Each named move below is a turn or a mirror, shown by a few rows before and after it. Which moves, in which order, take the first row of each later pair to the second? The first pair is answered.
miki:
[-1.37  0.11  0.34  0.07 -1.85 -0.94  0.44  0.31  0.10  0.25] => [ 0.46  0.54 -1.83 -0.30 -0.89 -0.34  0.81  0.36  0.47 -0.75]
[ 1.60 -0.44  2.07  0.84  3.58 -0.51 -0.70 -1.67  1.29 -2.26] => [ 0.39 -0.65  3.05  1.14  3.48 -0.77 -0.93 -1.59  0.82 -1.95]
[-1.09 -1.42  0.79  1.35 -2.68  2.12 -0.81  2.44  0.15 -0.52] => [ 1.30 -0.67 -1.99 -0.24 -1.55  2.49 -0.44  2.62  1.12 -1.15]
Motet:
[ 1.15  0.76 -1.81 -0.56  0.78 -1.17  2.07 -0.28 -0.91  0.67] => [-1.64 -1.21 -0.53 -0.16 -1.55  0.41  0.88  1.38 -0.85  0.82]
[ 0.10 -0.47  0.09  0.44  3.05  2.77 -1.49 -1.44 -0.64 -2.13] => [-0.38 -1.13  0.33  0.33  2.24  3.24 -1.85 -0.95 -0.47 -2.07]
[-1.02  0.74 -0.76 -0.47  1.10  1.33  0.77 -0.71  0.02 -0.32] => [-1.54  0.37 -0.86 -0.24  0.87  1.63  0.51 -0.83  0.21 -0.65]
guzi:
[ 0.31  0.34 -0.17  0.84  1.91  0.48  0.16 -1.05 -0.37 -1.19] => [ 0.30 -0.07 -1.46  0.08  1.16  1.44  0.25  0.12  0.61 -1.14]
[ 2.97  1.71 -1.56 -0.66  0.08 -1.18  0.94  0.05 -1.20  1.41] => [-1.63 -0.50  1.75  2.15  0.90  1.15 -0.93 -0.61 -1.90  0.30]
[-1.92 -0.17  1.26 -0.13 -0.88 -1.42  0.39  0.05 -1.16  1.42] => [-1.67 -0.30 -0.06 -0.60 -1.79 -0.79  0.16  1.69 -0.37  1.50]
[-0.57 -0.35  0.69 -0.99 -1.51  0.19  0.14  0.45  0.20  2.46] => [-0.62  0.14  1.04 -0.84 -1.36 -0.65  0.28 -0.23 -0.18  2.45]
Then:
Each pair is 2 to 3 moves apart.
[ 1.86 -0.05 -0.42 -0.44  2.06  1.10  0.78 -1.21 -0.39 -0.95] => [ 2.77  0.08 -1.11 -1.52 -0.13 -0.36  1.27 -0.09 -0.55  0.39] => Motet then guzi
[ 1.55  0.54  0.49 -0.03 -0.90  2.54  0.11  0.08  1.70 -1.14] => [ 0.69  0.57  2.21 -0.13 -2.78  0.06  0.80 -0.31  0.87  0.54] => miki then guzi then miki
[ 2.48  0.66 -2.15 -0.55  1.89  0.07 -0.79 -1.31 -0.34  1.08] => [ 2.37  0.11 -2.47 -0.95 -0.18  0.07 -0.38  0.26  0.09  2.06] => miki then guzi then Motet
[-0.32  2.48 -0.80  0.55 -0.77 -2.43  1.06  0.91  0.81  1.71] => [-1.46  0.49 -1.95  0.94 -0.74  1.42 -0.07  2.37  1.80  0.19] => guzi then miki then Motet
[ 1.10  0.39 -2.17  0.40  2.76  0.89 -0.06 -2.29  0.04 -2.49] => [-3.15 -0.69  1.73  0.65 -2.35 -2.19 -0.26 -1.11 -1.10  1.14] => Motet then guzi then miki
[ 1.05  0.23 -2.27 -0.03  0.38  1.55 -0.62  1.69  1.32 -1.33] => [-0.36  0.10 -0.34 -0.59 -2.33 -0.72 -0.35  1.84  0.75  1.12] => miki then guzi then Motet
[ 1.15  0.31 -1.27 -0.55  2.47 -1.18 -0.29 -0.98  1.21  0.15] => [-1.10 -0.30  0.57 -0.36 -0.81 -2.55  0.39  0.23  0.77  1.92] => Motet then guzi then miki
[ 3.15  0.61 -0.29  0.24  3.84  0.19  0.04 -2.69 -0.77 -2.18] => [-1.84 -3.10  0.30  0.07 -2.57  2.42 -1.53  2.37  0.56 -0.18] => miki then guzi then miki
[-0.91 -0.81 -0.04 -1.44 -3.68 -2.15  1.38  0.73  0.31  3.14] => [-1.73 -1.63  0.59 -1.17 -4.50 -1.42  0.63  1.26  0.34  2.67] => guzi then guzi
[-0.14  1.15 -0.08 -2.03 -1.87 -2.84 -0.56  0.09  0.31  0.58] => [-2.44 -0.84  0.38 -0.34 -0.37  1.27 -2.21  0.37  0.74 -1.20] => guzi then Motet then guzi
[ 2.13  0.06 -2.91 -0.89  2.29  2.08  0.09  0.57  1.04 -1.46] => [ 2.65  1.99 -0.59 -0.80  1.95 -1.96  1.24 -1.87 -0.54  0.41] => Motet then guzi
[-2.97 -2.44  0.78  2.01  2.83  1.31 -0.43 -0.51 -0.73  0.74] => [ 1.76 -0.13 -2.08  0.52  4.44 -1.06  1.00 -1.30 -0.75  0.61] => Motet then guzi then guzi
[-2.59 -2.40 -3.47  0.83  2.30  6.02 -0.44  0.92  2.05 -2.97] => [-5.35  0.15  4.52  2.16  0.09 -2.68  1.64 -3.68 -0.61  1.66] => guzi then miki
[-3.11 -0.53  4.15  1.40 -0.49 -1.62 -0.96 -0.68 -0.78  0.56] => [-1.69  0.57  3.35  0.22 -1.88 -3.60 -0.19 -0.62 -0.56  1.81] => guzi then guzi then Motet
[ 0.90  1.01 -0.76  2.18  4.31  2.66  0.65 -1.97  0.01 -2.50] => [ 2.72  1.42 -4.57 -1.52 -1.77  0.08  2.05  2.72  1.24  0.37] => guzi then miki then guzi
[-2.74 -1.53  1.51  0.25 -3.06 -0.15  0.44 -1.47  0.71  2.40] => [-1.96 -1.87 -0.16 -0.60 -3.84  0.31  0.48  0.11  1.36  2.46] => guzi then guzi then guzi
[-1.69 -0.75  2.32  2.36  2.29  2.35  0.06 -1.81 -0.43 -1.33] => [ 2.10 -0.16 -2.12  0.69  2.17  2.55  0.56 -0.40  0.76 -1.68] => miki then guzi
[ 1.40  0.72 -1.53 -0.97 -2.15 -1.28  0.12  1.68 -0.08  0.52] => [-0.85 -0.18  1.22  1.72  1.33  1.75 -1.01 -0.40 -0.86 -1.37] => guzi then miki then guzi
[-3.45 -3.22 -1.61 -0.06 -4.41  0.53 -0.74  2.56  0.36  2.46] => [ 0.46 -0.59 -3.03 -2.16 -4.54 -3.18  1.37  1.74  0.54  3.50] => guzi then guzi then guzi
[ 0.79  0.48 -2.02 -0.88 -1.52 -0.67 -0.21  1.38  1.35  0.81] => [-1.54 -0.70  0.68  1.65  1.09  1.67 -1.20 -0.09  0.74 -1.02] => guzi then miki then guzi
[-0.92  0.58  0.81 -0.76 -0.10 -3.35  0.65 -0.35 -0.94  1.54] => [ 0.62 -0.29 -2.71 -1.32  2.49  0.79 -0.47  0.13  0.15 -1.27] => miki then guzi then miki
[ 2.65  1.34 -1.74 -0.21  2.91  0.74  0.60 -0.96  0.86 -0.95] => [-0.33  1.03  2.24  1.48  2.15 -0.74  0.70 -3.07 -0.34 -0.04] => miki then Motet
